Each row below has a hidden score, from 0 to 20, with 10 about the middle. What is it? The score is a weighted sum of the row's numbers plus the product of two more (or one squared), each taken from its middle value.
 0.07 -0.66  0.42  0.04 -0.74 -1.24  1.18 -0.19  1.61  0.24 -0.33  0.04 -1.57  0.32  0.93 -0.04 -> 10
-0.38 -0.67 -0.65 -1.19  0.24 -0.49 -0.42  0.25 -0.07 -1.41 -0.60 -0.22 -0.63 -1.47  0.27  0.60 -> 15
-0.56  0.31  0.55 -0.38 -1.00  0.29 -0.61  0.53  0.04  0.44 -0.29 -0.61 -0.07 -0.73 -0.47  0.37 -> 9
-0.07  0.44  0.87  1.59  0.65  1.19  0.26 -0.47  0.25  1.50  0.86 -0.58 -0.17  1.19 -0.76 -0.55 -> 13
 0.73 -0.11  1.13 -0.59 -0.73 -0.20 -0.27  0.63  0.64  0.84  0.68 -0.09  0.06  0.13  0.83  0.37 -> 13
-0.35  1.03  2.26  1.57 -0.61  1.49  0.13 -0.55  1.32  1.82  0.56 -0.20  0.06  0.38 -0.83 -1.11 -> 19
-1.04 -0.25 -0.84  0.45  0.00  0.22  0.05 -0.25 -0.09 -1.33 -0.66  0.53 -0.04 -1.11  0.08  0.23 -> 15
 0.64  0.60  1.15 -0.02  0.14  1.32  0.07 -1.21 -0.70  0.65  0.52 -0.24  0.18 -0.09  0.01 -1.47 -> 9
-0.25  0.30  0.19 -0.75 -0.49 -1.02 -0.55  0.93  0.21  0.14 -0.65 -0.99 -0.60  1.02 -0.16  0.00 -> 10
-0.46 -0.29 -0.01 -1.23 -1.13 -0.34  0.00  0.46 -0.58 -0.60  0.08  0.07 -0.21 -1.38  0.53 -0.54 -> 9
-1.38  0.11  0.21 -0.40 -0.25 -0.24 -0.96 -0.05 -0.56 -1.37 -0.16 -0.07 -0.60 -1.80 -0.47  0.62 -> 8
-0.19  0.64  1.10 -0.35 -0.07  1.30 -0.79  0.02  0.29  1.47  1.36 -0.50 -0.15 -0.17 -0.31 -0.46 -> 9
-0.43 -0.26 -0.28 -0.58  0.12  0.29  0.01  0.08  0.08  0.20 -0.37  0.68 -0.68 -0.25  0.02  0.15 -> 10
 0.84  0.10  0.28 -1.39 -0.85  0.46 -0.27 -0.08 -0.67  1.46  0.97 -0.43 -0.03 -0.43  0.72 -0.42 -> 7
 0.99  0.05  0.65 -0.75 -0.51  0.41 -0.59  0.03  0.40  0.17  0.27 -0.31 -0.41 -0.18  0.89 -0.22 -> 9
 0.14 -0.15 -0.87 -0.16  1.12  1.17 -0.79  0.10  1.94 -0.60 -0.92  1.41  0.20  0.24 -0.09  0.55 -> 10
-0.06 -0.25  0.76  0.28 -0.47 -1.82 -0.17 -0.49 -1.85  1.19  0.05 -1.12 -1.05  0.86  0.34 -0.20 -> 6
-0.44 -0.71 -1.54 -1.07  0.66 -0.68  0.54 -0.60  0.26 -1.66 -0.63 -0.54 -1.35 -1.64  1.28  1.63 -> 17
 0.00  0.18  1.01  1.79  0.50  0.76 -0.41 -0.02  1.42  0.61  0.53  0.71  0.96  1.76 -1.11 -0.91 -> 10
-0.42 -0.31  0.40  0.71  0.50  0.31  0.29 -1.47  0.13  0.67  0.37  0.60  0.16 -0.16 -0.74  0.57 -> 8
 0.39  0.22 -0.36  0.02 -0.30  0.15  0.68  0.64  0.19 -0.16 -0.15 -0.64  0.22 -0.55  0.44 -0.40 -> 11
 0.63  0.08 -0.27 -0.20  0.56  0.97 -0.77 -0.90 -1.12 -0.79  0.66 -0.54  0.39 -0.07 -0.17  0.54 -> 13
 1.16  1.06  0.93 -0.46 -2.07 -0.84  0.60  1.15 -1.53  0.13  1.79 -1.23  0.53  0.33  0.66 -1.59 -> 8
-0.91 -1.14 -1.74 -0.27  0.43 -0.13 -0.07 -0.22  1.40 -1.01 -1.24  2.46  0.86 -1.73  0.79  2.28 -> 8
-1.09  0.70  0.34  0.20  0.52  0.88 -0.54 -0.40 -0.62 -0.08 -0.78 -0.29 -0.77 -1.06 -0.87 -0.30 -> 10
 0.80 -1.03 -1.74  0.01 -0.59 -3.91  0.74  1.31 -2.16 -0.66 -1.78 -2.13 -0.14  0.21  2.44  1.90 -> 8
 0.56 -0.38 -0.05 -1.19 -0.69 -0.30  0.71 -0.38  0.60  0.66 -0.21 -0.27 -0.91 -1.19  0.86 -0.23 -> 9
 0.54 -0.19  0.52 -0.33 -0.14  0.15 -0.30  0.23 -0.17  0.07  1.08 -0.85  0.14 -0.54 -0.14 -0.58 -> 13
-0.39  0.31 -0.43 -0.99  0.04 -0.12  0.34 -0.11  0.22 -1.51 -0.81 -1.20 -0.59 -1.66  0.21 -0.04 -> 10
-0.07 -0.70 -1.18 -0.77 -0.39 -1.20  0.27  0.35  1.05 -0.40 -0.60  0.03 -0.67  0.42  1.32  1.15 -> 9
-0.74  0.38  0.12  0.39  0.45 -0.12  0.19 -0.88  0.96  0.33 -0.26 -0.21 -1.15 -0.62  0.37  0.99 -> 14
 0.84  0.16 -0.33  0.11  0.62 -0.24  0.23  0.34  0.62 -0.58 -0.47  0.31 -0.04  1.09 -0.48 -0.14 -> 9
 0.32 -0.38 -0.50 -0.47  0.12  0.41 -0.87  0.78 -0.24  0.68 -0.15  0.46  0.44  0.27 -0.93  0.14 -> 9
 0.12  0.12  0.85  0.54 -0.43  0.86 -1.14  0.61  0.81  0.52  0.69 -0.07  0.25  0.53 -0.65 -0.44 -> 9
 0.49 -0.80 -1.10 -0.02 -0.36 -0.91 -0.05  0.22 -1.39 -0.47  0.04 -0.64  1.08  0.66  0.70  0.17 -> 11
-0.75  0.16  0.28 -0.02  0.66  0.44  0.12 -0.45 -0.61  0.14  0.47 -0.07 -0.25 -0.47  0.03 -0.26 -> 9
 0.45  0.70  1.09 -1.27 -1.54  0.58 -0.75  0.19 -0.77  0.10  0.35 -1.83 -0.53  0.23  1.08  0.00 -> 14
-1.74  0.31  0.10  0.51  0.62  0.11  0.45 -0.44 -0.01 -0.44 -0.55  0.17 -0.69 -0.63 -0.16 -0.12 -> 11
-0.55 -0.25 -0.01  0.59  0.59  0.06 -0.17 -0.42 -0.27 -0.33  0.65 -0.06 -0.43 -0.08 -0.55  0.37 -> 13
-0.12 -0.11  1.19  0.88 -0.01  0.28 -0.04 -0.49  1.39  1.24  0.87  0.22  0.18  1.36 -1.36 -0.19 -> 8
 0.51  0.44 -0.87 -0.85 -0.42  0.54 -0.12  0.18 -1.13 -0.58  0.22 -0.34  0.16 -0.49  0.18 -0.31 -> 11
 0.23  0.66  1.59  0.12 -0.44  1.40 -1.04  0.50 -0.13  1.40  1.21 -0.26  0.41  2.39 -2.09 -0.92 -> 11
-0.90  0.92  0.61 -0.70  0.50  0.59 -0.33 -1.05 -1.11 -0.27 -0.32 -1.28 -0.95 -1.59 -0.54 -0.31 -> 7
 0.49 -0.23 -0.55 -0.24 -0.23 -0.23  0.00  0.48 -0.10 -0.86  0.22 -0.73  0.14  0.32  0.28  0.54 -> 12
-0.50  1.12  1.26 -0.05 -0.07  1.27  0.01 -0.85 -0.29  0.38  0.61 -0.88 -0.53 -0.42 -0.06 -1.27 -> 11
 0.67  0.67  0.69 -0.64  0.07  1.28 -0.59  1.13  0.06  0.69  0.04 -0.92  1.05  0.51 -1.36 -0.05 -> 10
 0.28  0.49  0.15 -1.15 -1.12  0.64 -0.48  0.75 -0.48  0.56 -0.13 -0.99  0.68 -0.89 -0.40 -0.05 -> 7
-0.39  0.11 -0.87 -0.17  1.08  0.22  0.76 -0.50  0.81  0.02 -0.51  0.51 -0.52 -0.27 -0.32  0.31 -> 9
-0.08  0.22 -0.66 -1.39  0.13 -0.76 -0.36  0.88 -0.37 -0.93 -0.36 -1.17 -0.58 -0.98  0.31  0.82 -> 7
 0.00  0.79  0.96 -0.80 -1.10  1.40 -1.94 -0.57 -1.41  0.11  0.55 -1.35 -0.09  0.26 -0.70 -0.35 -> 9
-1.29 -0.06  0.85  0.94  0.28  0.23  0.09 -0.89  0.18  0.46 -0.03  0.85 -1.45  0.09  0.75  0.09 -> 16
 0.09  0.39  0.85 -0.79 -0.39  0.22 -0.78  0.57 -1.03  0.42 -0.01  0.62  0.28 -0.50 -0.78 -0.46 -> 7
 0.85 -0.01 -0.05  0.25  0.23 -0.15  0.10  0.83  1.16 -0.22 -1.33  0.73 -0.08  0.01 -0.43 -0.50 -> 8
 0.01  0.50  0.26 -0.46 -0.12  0.53 -0.21  0.42  0.78  0.14  0.10 -0.58  0.63  0.01 -0.34 -0.07 -> 9
 1.92 -0.18 -1.44  1.11 -0.06  0.16 -0.65  1.83  0.78 -1.97  2.85  0.15  3.14  2.25  1.92  1.48 -> 13
 0.17  0.13 -2.17 -1.76  0.18  0.04 -0.38  1.22  0.00 -1.38 -1.34  0.00  0.89 -1.67  0.03  1.81 -> 7
-0.71  0.06 -0.77 -0.14  0.70 -1.14  0.70 -0.39 -0.01 -0.38 -1.72 -0.16 -0.86 -1.13 -0.25  1.10 -> 8
-0.82 -0.68 -0.07 -0.21  0.14 -0.80 -0.23  0.06  0.92 -0.23 -0.62  1.95 -0.18 -0.33  0.32  1.01 -> 11
 0.38  0.77  0.14 -0.19  0.51  0.66 -0.09 -1.16 -0.26 -0.60 -0.06 -0.85 -0.35 -0.62 -0.48 -0.71 -> 8
-1.81 -0.94 -1.57  0.46  0.86  0.17  0.36 -1.02  0.74 -1.17 -1.01  2.09 -0.53 -1.44  0.34  1.67 -> 13
 0.32  0.35 -0.58 -0.97  0.18 -0.06 -0.57 -0.07  0.96 -0.83 -0.52 -0.58  0.29 -0.52  0.15  0.70 -> 6
 0.35  0.24 -0.36 -1.86 -0.96  0.06 -0.29  0.00 -0.85  0.38 -0.43 -0.19  0.26 -0.75  0.53  0.44 -> 9
-0.27  0.66  0.53  0.66 -0.02 -0.56  1.37 -0.03  0.51  1.16 -2.24  0.45 -1.41 -0.61 -0.41 -2.07 -> 9
-0.21  0.54  1.11 -0.75 -0.79  0.13 -0.35  0.60 -0.27 -0.38  1.01 -1.27  0.51  0.46 -0.14 -0.06 -> 10
-0.52  0.36 -1.20 -0.41  0.21  0.01  0.30  0.51 -0.29 -1.41 -0.62 -0.41  0.54 -0.42  0.14  0.73 -> 10
 0.16 -1.10 -0.50  1.40  1.06 -0.06  1.08 -1.18 -0.49 -0.01 -0.19  1.58  0.26 -0.13 -0.03 -0.27 -> 19
-0.39 -0.02 -0.17 -0.28 -0.06  0.23  0.68 -0.16  1.73 -0.49  0.06  0.08  0.07 -0.37  0.22  0.78 -> 11
 1.12 -1.51 -3.00  2.72  1.09 -1.28  0.58  1.79 -0.17 -2.29  2.79  1.78  3.80  2.61  1.47  3.21 -> 13
 0.66 -0.04 -0.16  0.29 -0.21  0.04  0.06  1.53  1.65 -0.94  0.28 -0.87  1.14  1.18 -0.06  0.37 -> 10
 2.14 -0.86 -3.16  4.07  2.42 -2.67  2.74  1.65  2.19 -1.79 -3.41  2.26  2.68  2.30  1.70  0.18 -> 15
-0.25 -0.15  0.64  0.15 -0.15  0.10 -0.17 -0.34  0.45  0.59  0.27  0.42 -1.02 -0.17 -0.41 -0.23 -> 10
-0.59 -0.68 -0.19 -0.33 -0.51  0.25  0.68  0.07  0.47  0.26 -0.02  0.51  0.09 -0.57  0.71  0.81 -> 12
 0.03  0.44 -0.48 -0.24  0.32 -0.14 -0.13  0.15  0.12 -0.39  0.01 -0.54 -0.04 -0.84 -0.08  0.24 -> 6
 0.56  0.38 -0.76 -1.01 -0.26  1.05 -0.48  0.23 -0.59  0.73 -0.43 -0.60  0.05 -0.75 -0.51 -0.06 -> 11
-0.26  0.23  0.34  0.17  0.14  0.12  0.75  0.24  1.49  0.05 -0.64  0.54 -0.26  0.05  0.05 -0.13 -> 14
 0.48  1.01  0.76  0.27 -0.45  0.24  0.20  0.53 -0.34 -0.93 -0.20 -0.98  0.00  0.26 -0.60 -1.41 -> 9
-0.12 -0.61 -0.73 -0.77 -0.06 -1.23 -0.23  1.04  0.96 -0.88 -0.75  0.24 -0.25 -0.94 -0.17  0.99 -> 6
 0.07  0.23 -0.41 -0.19 -0.38 -0.29  0.13  0.65  0.54 -0.71 -0.87  0.60  0.24 -0.04 -0.03 -0.01 -> 9
 0.16 -0.07  0.85 -0.35 -0.07  0.83 -0.39  0.16  0.40  0.51  0.80 -0.30  0.03 -0.63  0.04  0.26 -> 10
 0.13 -0.85 -0.34 -0.68 -0.55 -0.81 -0.38 -0.02 -0.24  0.99  0.44  0.65 -0.09 -0.02  0.41  0.68 -> 6
-0.19 -0.37  0.63  0.84 -0.07 -0.17  1.11 -0.62  0.63  0.36 -0.31  1.86 -0.07 -0.72 -0.11 -0.09 -> 10
 0.09  0.26  0.53  0.30  0.58  0.67  0.24 -0.88  0.39  0.36  0.59 -0.09 -1.33  0.47 -0.35 -1.00 -> 12
-0.64  0.64 -0.04 -0.29  0.53  0.06  0.65 -0.56 -0.32 -0.23 -0.01 -0.65  0.40 -0.46 -0.08 -0.18 -> 9
-0.92 -0.82 -1.36 -0.86  0.57 -1.18  0.18  0.27  0.68 -0.91 -1.12  0.61 -0.72 -1.42  0.65  0.84 -> 7
 0.15  0.87 -0.82 -1.99 -0.52  0.24 -1.00  1.32  0.39  0.00 -0.63 -1.23 -0.24 -0.63 -0.07  0.71 -> 9
-0.88  0.22 -0.16 -0.51  0.54  0.25 -0.14 -0.72 -0.26 -0.40 -0.43 -0.30 -1.56 -1.43 -0.13 -0.59 -> 13
-0.85 -0.57 -0.02  0.47  0.45 -1.19  0.38 -0.41  0.41 -0.01 -0.34  1.36 -0.56 -0.83 -0.04  0.67 -> 6
 0.16  0.91  0.77 -0.07  0.31  1.46 -0.77 -0.32  0.03  0.26  0.45 -1.04 -0.11  0.63 -1.74 -0.81 -> 9
-0.13  0.16  0.64 -0.43 -0.85  0.06 -0.21 -0.48  0.34  0.93  0.49 -1.23 -1.00  0.49 -0.03 -0.59 -> 8
 0.31 -0.05 -0.65  0.96  0.52 -3.40  0.73 -0.71 -2.53 -0.58 -0.34 -2.36 -1.68  0.14  1.39  0.06 -> 8
-0.41 -0.30 -0.12 -0.29  0.25  0.48  0.28 -0.74 -0.18  0.09 -0.12  0.11 -0.66 -0.69  0.82  0.16 -> 12
-1.02  0.39 -0.22 -0.67 -0.66 -0.69  0.21  0.71  0.38  0.23 -0.38  0.67 -0.07 -1.54  0.31  0.89 -> 16
 0.06 -0.27 -0.41 -0.06  0.88 -0.14 -0.10  0.56  0.15 -0.71 -0.13 -0.30  0.48 -1.34 -0.25 -0.17 -> 12
 1.17  0.91  1.47 -0.23 -0.69  1.22 -0.34  0.36  0.61  0.89  0.87 -0.72  0.47  0.96 -1.16 -0.85 -> 10
 0.14  0.18  0.22 -0.56 -0.91 -0.68  0.40  0.01  0.19  1.21  0.58 -1.56 -0.12 -0.08 -0.07 -0.16 -> 5
-1.77 -0.90  0.57  0.39  0.55 -0.41 -0.37 -1.11 -0.27 -0.06  1.03 -0.26 -1.26 -0.64 -0.36  0.22 -> 16
 0.22 -0.37 -0.19 -0.28  0.10  0.18 -0.58  0.84  1.47  0.33  1.20 -0.13  0.93  1.16  0.12  1.25 -> 10
-1.25  0.89 -0.45 -0.28  0.54  0.36 -0.12 -0.41 -1.37 -1.00 -0.79 -1.26 -0.02 -0.78 -1.12 -0.20 -> 7
 0.84 -0.08 -0.29 -0.47 -0.25 -0.03 -0.25  0.27  0.31 -0.92 -0.81  0.21 -0.19 -0.24 -0.32  0.19 -> 11
-1.39 -0.86 -1.89  0.76  0.48 -1.76  0.94  0.08  1.08 -0.77 -1.23  1.61 -1.80 -0.77  1.17  1.43 -> 11
 0.26 -0.16  1.26 -0.08 -0.21 -0.50  0.07 -0.07  0.72  0.84  0.85  0.66 -0.61  0.37 -0.38  0.54 -> 11
-0.52 -0.76 -1.44 -0.97 -0.04 -1.46 -0.50  1.07 -0.58 -0.82 -1.50  0.46 -1.12 -0.70  0.37  2.52 -> 11
-0.59  0.31  1.23  0.99  0.07  0.69  0.36 -0.99  0.86  0.31  0.38  0.58 -1.58  0.43 -0.05 -0.33 -> 15
 2.30  0.56 -0.59 -2.01 -0.92  0.55 -0.72  1.10  0.11  0.74  0.07 -0.99  0.84  1.05  0.25 -0.45 -> 7
 0.09  0.12  0.73 -0.55  0.07  1.12 -0.23 -0.84 -0.03  0.27  0.02 -0.13 -0.56 -0.90 -0.71 -0.52 -> 12
 1.61  0.09  0.00 -0.04  0.32 -0.27  0.12  0.67  1.57 -0.23  0.07 -0.88 -0.11  1.56 -0.84 -0.42 -> 8
 0.51 -0.40 -0.55 -1.07 -0.61 -0.49 -0.68  0.68  0.06 -1.19  0.22  0.47  1.26 -0.65  0.30  0.89 -> 4
 0.29  0.00 -0.03 -1.47 -0.51  0.20 -0.65  0.16  0.76  0.06 -0.26 -0.33 -0.29 -0.60  0.11  0.40 -> 6
-0.13  0.57 -1.22 -0.69 -0.07 -0.62 -0.53  0.51 -0.29 -0.28 -0.83 -0.57 -0.85 -0.10  0.28  0.73 -> 9
 2.21 -1.54 -1.66  3.70  1.73 -2.86  3.06  1.05  3.19 -0.22 -2.57  2.64  1.57  2.26  2.37  0.09 -> 18
 0.16 -0.67 -0.64 -1.23 -0.38 -0.25 -0.40  0.16 -0.59 -0.25 -0.30 -0.22 -0.17 -0.83  0.41  0.41 -> 12
 0.67  1.22  0.79 -0.39 -0.34  1.41 -0.43  0.53 -1.26  1.30  0.90 -0.94  0.69 -0.51 -0.59 -1.85 -> 7
 0.53 -0.41 -0.77  0.74  0.23 -0.74  0.26  0.54 -0.19 -1.37 -0.29  1.29  1.51 -0.24  0.47  0.14 -> 7
